V: 28	-23	-10	22	-20	-10	-39	0
H: -48	35	21	6	-56	-36	-7	-19
Y: -48	17	50	-12	-49	13	1	-28
S: -3	-52	15	40	24	10	-22	29
K: 16	33	-13	7	-1	-25	66	34
B: 48	-82	35	15	72	22	-66	41
M: 36	-17	17	16	-72	-14	10	-40
N: 36	-18	36	-49	35	7	14	11
C: 14	6	-23	21	44	-5	35	-9
W: 21	35	-29	-3	17	-15	-4	-36
both W Y: 
17
both W S: 
-3
find: 36	-18	36	-49	35	7	14	11
N
both V B: 
22
both C B: 
35
both N Y: 
-49

J: 20	-10	26	-7	4	23	18	-2	9	0	-13	-9	19	3	-4	-28	9	9	47	-3	-47	16	-9	14	-6	-1	-8
F: 67	-4	-10	-8	-34	-22	14	-14	-1	4	15	8	4	-13	6	-11	39	21	9	-1	23	-10	2	-19	-9	7	-1
T: -3	9	-13	-2	-12	8	-12	5	-17	-10	11	2	19	-5	-7	-17	-8	-20	28	7	89	30	-3	94	3	15	31
X: 45	-8	2	-12	0	-27	-13	15	4	-11	-5	-4	4	9	13	7	-33	1	-59	22	-34	-14	18	-71	9	-7	-18
Q: -34	-1	29	-12	-2	-16	2	18	-1	3	-6	-14	1	-5	-11	-8	-18	-24	34	-1	-34	21	-3	21	-8	-9	1
A: 61	-5	-21	-14	9	3	-12	-20	5	-2	-21	2	-18	-1	8	14	34	22	-41	18	20	-17	16	-19	-1	6	54
E: -57	-5	12	8	-1	-13	-4	-6	31	-7	-7	1	-24	-4	16	-7	42	19	0	-6	-33	17	-4	14	-6	10	10
find: 20	-10	26	-7	4	23	18	-2	9	0	-13	-9	19	3	-4	-28	9	9	47	-3	-47	16	-9	14	-6	-1	-8
J
find: 61	-5	-21	-14	9	3	-12	-20	5	-2	-21	2	-18	-1	8	14	34	22	-41	18	20	-17	16	-19	-1	6	54
A
find: -3	9	-13	-2	-12	8	-12	5	-17	-10	11	2	19	-5	-7	-17	-8	-20	28	7	89	30	-3	94	3	15	31
T
find: 67	-4	-10	-8	-34	-22	14	-14	-1	4	15	8	4	-13	6	-11	39	21	9	-1	23	-10	2	-19	-9	7	-1
F

Vonip: -9	-9	-1	14	4	-12	-4	59	-18	-13	-30	-14	-14	0	-4	18
Negem: -14	6	-11	0	-11	-7	5	-9	-2	8	8	1	0	-17	5	-31
med: -17	-14	7	28	-18	-9	19	-1	-11	1	-10	-4	1	-8	22	-7
Ludin: -17	-14	7	28	-18	-9	19	18	-11	1	-10	-4	1	-8	22	4
dudo: -17	-14	7	28	-18	-9	19	18	-11	-5	-4	36	14	21	-18	-51
Dono: 1	12	-11	-17	-6	3	-20	-5	-21	10	1	9	-11	14	-33	12
kazi: 14	-49	23	9	36	-1	21	20	-5	-18	9	-35	-20	0	6	28
Sen: -5	10	-7	5	-12	-6	-1	8	0	0	-8	5	5	-5	2	-12
zuv: 37	-32	16	41	-17	-36	70	-30	36	-85	31	-51	57	-23	-20	-22
kep: 18	14	2	26	-2	-15	-11	83	8	-31	-64	-23	8	-4	22	46
miro: 0	10	-4	-8	-6	4	0	2	7	7	13	8	8	-2	-2	-11
suviv: 0	10	-4	-8	-6	4	0	-29	7	7	13	8	8	-2	-2	2
find: 37	-32	16	41	-17	-36	70	-30	36	-85	31	-51	57	-23	-20	-22
zuv
find: 0	10	-4	-8	-6	4	0	2	7	7	13	8	8	-2	-2	-11
miro
both zuv kep: 
-23

Z: 0	8	2	-61	-2	79
U: 3	7	18	14	-43	74
P: 6	-5	13	14	32	-43
R: -17	-1	-68	-31	-62	79
both Z R: 
79
both R Z: 
79
find: 0	8	2	-61	-2	79
Z
find: -17	-1	-68	-31	-62	79
R

G: 81	14	44	25	14	9	30
L: -39	-37	-33	-37	-39	44	-30
D: -41	-38	-30	-37	-39	-44	-31
both G L: 
44
find: -41	-38	-30	-37	-39	-44	-31
D

Pido: -42	-48	-46	-39	-40	-41	-39	-41
Bome: 1	-53	19	-34	-41	-42	-36	-40
gari: -43	50	1	23	83	65	19	57
Zab: 31	58	-42	21	46	43	24	39
basir: 29	50	1	-45	83	65	18	57
both Pido Zab: 
-42
find: 1	-53	19	-34	-41	-42	-36	-40
Bome
both Bome basir: 
1

sulo: -33	-10	20	-34	-30	-44
nizaf: -39	-5	-3	-10	-15	-66
guro: 72	-28	-38	-40	-39	57
both nizaf guro: 
-39
both guro nizaf: 
-39
both nizaf sulo: 
-10

bado: -6	-6	-4	-6
Fugo: -7	-4	-5	4
vana: -5	-6	-3	-64
both Fugo bado: 
-4
both vana bado: 
-6
both Fugo vana: 
-5
both bado vana: 
-6
both bado Fugo: 
-4

Tuge: -69	-65	-41	-61	-46	93
kopef: -54	-54	-54	-52	-49	-52
geb: -76	-70	-29	40	-44	-86
bov: 48	61	0	18	-55	93
fega: -79	-70	-12	-59	-35	94
tabi: -54	-70	-29	-62	-79	-86
find: -79	-70	-12	-59	-35	94
fega
both fega geb: 
-70
both bov Tuge: 
93
both kopef tabi: 
-54

mit: -3	-16	-26	-25	10	1	6	-2	-16	-13	0	-6	-2	-2	1	-2	-7	34	8	5	5	6	6	9	11	6	8	-7	-12	-16	-8	-9	1	-4	-6	-15	1	-1	14	11	-9	2	7	-14	6	-7	2
radis: 2	-4	6	26	-13	-4	-14	2	11	-13	-14	-3	-15	-24	11	-24	11	-72	6	-3	-7	-9	-2	-11	-11	6	5	5	20	24	14	12	2	-9	-10	-18	2	-3	-28	-12	11	4	-21	-36	15	11	-8
masoz: -4	5	32	-24	11	-1	7	-1	-16	-13	0	5	-3	-2	-2	-2	-7	38	8	7	9	6	5	10	15	7	4	-4	-14	-13	-9	-8	1	-3	-6	-15	2	-2	14	11	-9	1	-9	24	6	-11	0
fipok: -5	1	5	4	-2	-10	-7	10	-5	-13	-15	-9	-9	-34	9	-34	5	-45	18	7	0	-5	3	3	6	16	9	-1	-8	15	8	6	11	-13	-19	-17	6	-8	-18	2	2	9	-16	-51	22	-4	-3
Tigo: -4	-2	-9	20	-9	-14	-14	5	0	-13	-23	1	-15	-45	12	-45	12	-65	18	7	7	-9	2	-6	6	24	5	10	4	31	12	14	7	-18	-24	-18	-8	-11	-34	-10	9	7	-26	-90	38	-4	-16
Fiv: -4	6	-12	-22	9	-1	3	-7	-17	-13	-4	-1	-9	-7	1	-7	-5	40	9	7	14	5	7	6	16	15	4	2	-13	-8	-10	-6	-4	-6	-10	-15	5	-4	8	6	-7	25	3	-51	22	-11	-9
guge: 3	4	17	8	-9	3	-16	-17	-2	-13	-16	4	-12	-22	18	-22	9	-18	8	-4	5	-3	7	-15	-8	17	12	8	14	14	2	5	-11	-14	-14	-17	3	-2	-21	-12	8	-1	-19	-95	40	12	-21
tidu: -9	-8	8	13	3	-21	-9	32	5	-13	-1	6	2	-17	-16	-17	0	-59	8	13	-2	-6	-9	18	17	0	-12	-2	-5	17	11	10	26	1	-5	-18	5	-9	-7	9	3	11	-1	50	-21	-21	16
find: -5	1	5	4	-2	-10	-7	10	-5	-13	-15	-9	-9	-34	9	-34	5	-45	18	7	0	-5	3	3	6	16	9	-1	-8	15	8	6	11	-13	-19	-17	6	-8	-18	2	2	9	-16	-51	22	-4	-3
fipok
find: 2	-4	6	26	-13	-4	-14	2	11	-13	-14	-3	-15	-24	11	-24	11	-72	6	-3	-7	-9	-2	-11	-11	6	5	5	20	24	14	12	2	-9	-10	-18	2	-3	-28	-12	11	4	-21	-36	15	11	-8
radis
find: -4	-2	-9	20	-9	-14	-14	5	0	-13	-23	1	-15	-45	12	-45	12	-65	18	7	7	-9	2	-6	6	24	5	10	4	31	12	14	7	-18	-24	-18	-8	-11	-34	-10	9	7	-26	-90	38	-4	-16
Tigo
find: -4	5	32	-24	11	-1	7	-1	-16	-13	0	5	-3	-2	-2	-2	-7	38	8	7	9	6	5	10	15	7	4	-4	-14	-13	-9	-8	1	-3	-6	-15	2	-2	14	11	-9	1	-9	24	6	-11	0
masoz

nozut: 88	50	27	-17	-67	63	-48	62	61
Pemif: 43	19	-32	-71	-51	-51	-15	80	78
dodef: -34	-50	86	49	42	-18	-67	-58	-48
gubo: -31	-18	-48	-43	46	-17	43	31	-8
kabun: -34	62	86	49	28	-18	-67	-58	-48
both Pemif gubo: 
43
both gubo Pemif: 
43
find: 88	50	27	-17	-67	63	-48	62	61
nozut
find: -34	-50	86	49	42	-18	-67	-58	-48
dodef
find: -34	62	86	49	28	-18	-67	-58	-48
kabun

Lufe: -34	-34	75	46	-36	-38	-30	-36
pak: -35	-35	36	40	-36	-32	-31	-36
ton: -35	-34	57	40	-37	58	-28	-37
Bibeb: -39	-42	23	59	-36	34	-42	-35
sal: -38	-41	58	-36	-35	54	-43	-34
mituv: -32	-35	26	21	-37	41	-18	-37
both mituv Bibeb: 
-35
both sal mituv: 
-35
both Bibeb ton: 
-35
both ton Bibeb: 
-35

tela: 55	51	46	-69	19	22	-30	-13	20	-55	-54	55	-69	5
mor: 61	-52	53	61	11	-56	70	-13	4	62	19	21	-65	-49
Peto: 61	-56	53	33	11	-12	70	-55	4	-13	19	21	50	51
find: 61	-52	53	61	11	-56	70	-13	4	62	19	21	-65	-49
mor
find: 55	51	46	-69	19	22	-30	-13	20	-55	-54	55	-69	5
tela
find: 61	-56	53	33	11	-12	70	-55	4	-13	19	21	50	51
Peto

Guse: -1	62	3	2	1	0	-2	-1	3	3	61	-5	6	1	1
pokur: -16	3	43	15	-4	4	19	-5	-39	-18	-3	55	-62	52	-22
Tene: -53	-66	25	44	-76	-69	-56	61	46	57	56	-11	17	5	62
maba: -1	-1	0	1	2	0	1	-2	0	-1	1	1	-2	2	-1
Nepet: -2	-5	-34	-12	-2	-8	-19	7	34	18	-5	-45	51	-44	21
muf: 0	1	1	2	-1	0	-1	2	-1	1	0	-1	2	-1	1
both maba Nepet: 
-2
find: -1	-1	0	1	2	0	1	-2	0	-1	1	1	-2	2	-1
maba

Gebe: -6	-34	-72	69
dazak: -38	76	-7	8
vuf: -13	-30	72	-69
pimod: -17	-68	-39	37
Lobi: -7	-38	-63	72
muba: -1	-20	-76	74
tedoz: -62	-77	-7	8
muv: -20	-62	46	-44
Vok: 11	24	-76	72
both muba Vok: 
-76
both Vok Lobi: 
72
both muv tedoz: 
-62

pav: -31	13	35	28	33	14	-3	61	13
papos: -20	15	22	-21	81	-15	7	-59	-6
Nir: 10	22	43	25	27	-5	-3	45	59
kuv: -33	-24	-3	-1	-2	-54	-4	-1	6
Bezez: 48	-15	38	58	25	-17	2	-7	9
pumuz: 15	7	-1	13	58	-31	-9	-61	-2
both Nir papos: 
22
both Nir Bezez: 
25
both pav kuv: 
-3
both pumuz Bezez: 
58
both kuv Nir: 
-3
both Bezez pumuz: 
58
find: 15	7	-1	13	58	-31	-9	-61	-2
pumuz

Mipat: -29	-51	-18	38	66	51	12	-23	-28	6	53	20	31	-29	-55	-9	14	49
Kenur: -7	-2	18	18	-8	-16	9	30	15	-15	-25	-22	-35	-57	-56	-33	-28	-52
mevi: -70	-67	-33	-23	-46	-51	-13	26	24	2	-2	0	-18	-40	-24	-12	21	47
meb: -35	-9	1	-3	-14	35	-51	-39	2	29	14	-23	-35	-9	20	-43	-26	-39
daz: 16	-39	-70	-38	36	80	59	7	-17	-4	23	37	31	1	-43	-38	12	36
mita: 36	43	29	16	17	16	5	7	31	47	26	-4	1	34	48	-24	-95	23
Tib: -24	-52	-82	-69	-21	0	-29	-61	-52	-26	-29	-57	-70	-51	-64	-4	-22	2
Viv: 25	43	29	16	17	16	5	19	31	47	26	-4	-20	-25	-5	-27	8	45
vedo: 50	39	-28	-64	-31	6	-1	-22	-16	-15	-49	-79	-48	10	10	-32	-33	-57
both Mipat Kenur: 
-28
both Viv Mipat: 
31
find: 50	39	-28	-64	-31	6	-1	-22	-16	-15	-49	-79	-48	10	10	-32	-33	-57
vedo

fuvun: -18	-14	-20	-15	-15	37	35	-23	-25	-19	29	29	33	27	6	14	16	39
Taso: 5	-11	12	15	1	-8	7	1	-9	-18	16	48	30	5	-34	58	18	40
kuzed: -19	-38	-6	-1	-27	-14	20	-26	-37	-46	40	80	58	25	-58	26	-46	71
biret: 16	13	22	23	17	0	-3	17	9	7	-1	17	5	-4	-3	21	-11	13
pabob: -38	-28	-33	-26	-35	35	41	-43	-44	-33	45	43	45	44	4	16	11	56
ludis: -37	-32	17	-27	-35	38	43	-46	-47	-37	47	47	51	42	-1	24	10	59
zug: 3	15	2	3	9	33	19	5	4	10	5	-1	0	10	30	-15	25	9
nup: 21	0	35	33	15	-31	-10	22	8	-7	2	46	25	-10	-46	6	-48	30
Sinak: 20	28	22	20	27	21	2	29	22	25	-14	-8	-13	-7	27	-13	19	-8
fomos: 38	20	42	41	36	-13	-16	38	26	14	-17	18	-1	-24	-20	40	-25	4
kimuf: 18	-9	30	29	11	-28	-3	18	1	-16	6	57	28	30	-57	83	-49	38
both Sinak Taso: 
-8
both biret pabob: 
16
both zug pabob: 
4
find: 18	-9	30	29	11	-28	-3	18	1	-16	6	57	28	30	-57	83	-49	38
kimuf

lapim: 2	-23	2	0	16	13	-2	8	-15	1
valez: -84	61	-7	-44	-9	18	-23	-18	1	-35
lased: -18	-11	-23	-13	1	17	2	-13	-5	8
gan: 19	-7	2	0	-2	5	-5	2	-4	-2
Fum: 2	-23	2	0	16	13	-12	8	-4	-2
both valez gan: 
-7
both valez Fum: 
-23

div: -27	74	64	75
mez: -85	-47	83	29
pil: -85	74	28	42
mesak: -85	-47	28	29
both mez pil: 
-85
both pil div: 
74
find: -85	-47	28	29
mesak
find: -85	74	28	42
pil
both div pil: 
74
find: -27	74	64	75
div

